(in the rows, 128 means zero)
Where one turn sends some rows of the set: a few examples, then the rows asked
z950: [117 137 138 119  93 134  83 120 161 130 148 126 124 163 111 139]
z877: [ 91 120 122 100 112 121  99 146 126 136 150 122 135 176 121 121]
z439: [116  96 110 124 106 110  95 159 149 156 142 121 148 144 112  98]
z277: [135 111 143 159 110 138  83 136 163 147 133 136 147 139  95 113]
z135: [108 144 151 131 110 150  86 130 139 128 141 131 128 169 110 139]
z469: [143 108 157  94 101 128 155 125 132 114 105  98 110 155 154 114]
z147: [ 84 132 120  83 121 136 126 152 119 134 142 116 127 165 135 111]
z298: [125  96 127 126  97 101  88 125 165 123 152 129 137 145  99 122]
z975: [ 95 128 116  95 112 121 102 140 139 142 156 115 128 174 123 125]
z90: [129 121 141 163 114 143  81 147 155 140 132 137 147 141 100 120]
z44: [117 108 158  99 140 174 124 116 147 106 122 133 110 119 102 146]
z925: [125 109 142  88 133 116 150 145  99 110 127 131 111  91 123 118]
z639: [107 122 145 133 126 135 176 126 100 117 125 138 110  97 137 126]
z220: [167 116 127 141 150 137 156 134 173 112 108 120 133 128 138 104]
z200: [107 156 164 126 126 175 111 120 136 124 131 134 125 161 117 133]
z567: [115  93 115 126 117 122 116 175 132 153 127 123 150 125 122  79]
z762: [105 116 118  99  96 114  92 129 153 133 153 120 136 168 118 120]
z363: [114  98 111 133 115 115  92 163 143 146 141 129 156 146 111  99]
z737: [137  83 157 123 120 160 115 140 149 126 107 129 120  89  96 125]
z888: [102 110 120  71 145 148 138 144 140 116 136 118 104 121 119 137]
z443: [146  80 133 108 134 122 161 124 148 112 108 112 140 145 145  87]
z132: [124 127 125 122 103 110  89 126 168 120 159 124 120 151 105 144]
z360: [112 125 144 145 134 140 175 125 106 118 124 145 114  92 131 125]
z875: [105 110 138 133 126 129 176 130  98 119 124 140 117  97 135 115]
z935: [161 109 142 125 136 132 180 121 125 146 129 134 150 125 143  92]
z623: [128 134 153  97 146 136 147 132 108 100 132 134 106  97 120 135]
z347: [152 116 151 105 118 129 181 120 107 146 130 124 136 136 152 101]
z410: [101 124  98 152 114 140 158 108 136 137 113 134 103 120 154 118]
z974: [169 138 147 136 137 145 176 122 132 144 130 135 138 124 142 110]
z323: [104 113 106 154  96 134 152 111 130 144 106 132 102 114 153 115]
z885: [126  83 119  95 124 135 128 169 141 134 120 116 113  90 114 116]
z662: [160 120 117 137 142 119 162 141 138 128 132  97 145 129 160  95]
z352: [134 124 130 147 101 131  78 131 176 138 143 133 140 140 100 123]
z201: [154 124 172 132 117 143 151 100 119 119 120  98 132 152 154 115]
z702: [111 110 139 147 134 134 176 128 107 120 123 147 121  90 131 115]
z174: [104 103 117 158 100 140 153  95 131 137 105 138 111 118 146 110]
z501: [165 143 151 129 119 146 149 137 155 116 106 103 102 138 150 132]
z934: [141 119 159 120 151 142 141 129 120 101 122 148 119  88 109 126]
z874: [100 114 107 155 116 146 157  92 138 132 113 141 111 125 148 114]
z46: [136 117 158 166 120 161 100 144 149 141 114 141 148 122 101 102]
z121: [129 114 127 132 110 111  85 120 175 116 155 133 133 146  99 134]
z433: [123 101 108 125 105 110  88 141 167 142 149 128 149 143 110 105]
z920: [138 117 136 112 142 127 165 108 122 115 136 102 145 158 160 100]
z595: [140  95 148 111 140 121 145 141 112 110 119 143 126  81 112 108]
z301: [160 144 157 116 120 142 175 123 116 145 130 123 122 134 152 120]
z977: [120 109 123 114  89  98  88 130 157 125 155 120 122 149 107 133]
z143: [113 143 151 128 115 151  90 118 154 132 147 130 128 168 106 140]
z713: [175 128 153 156 116 134 147 134 132 133 118  97 133 121 151 108]

z885 goes to z737
z920 goes to z662
z925 goes to z595
Now these:
z639 goes to z875
z147 goes to z567
z174 goes to z874
z277 goes to z143
z352 goes to z950
z935 goes to z974
z877 goes to z363
z132 goes to z977
z443 goes to z220

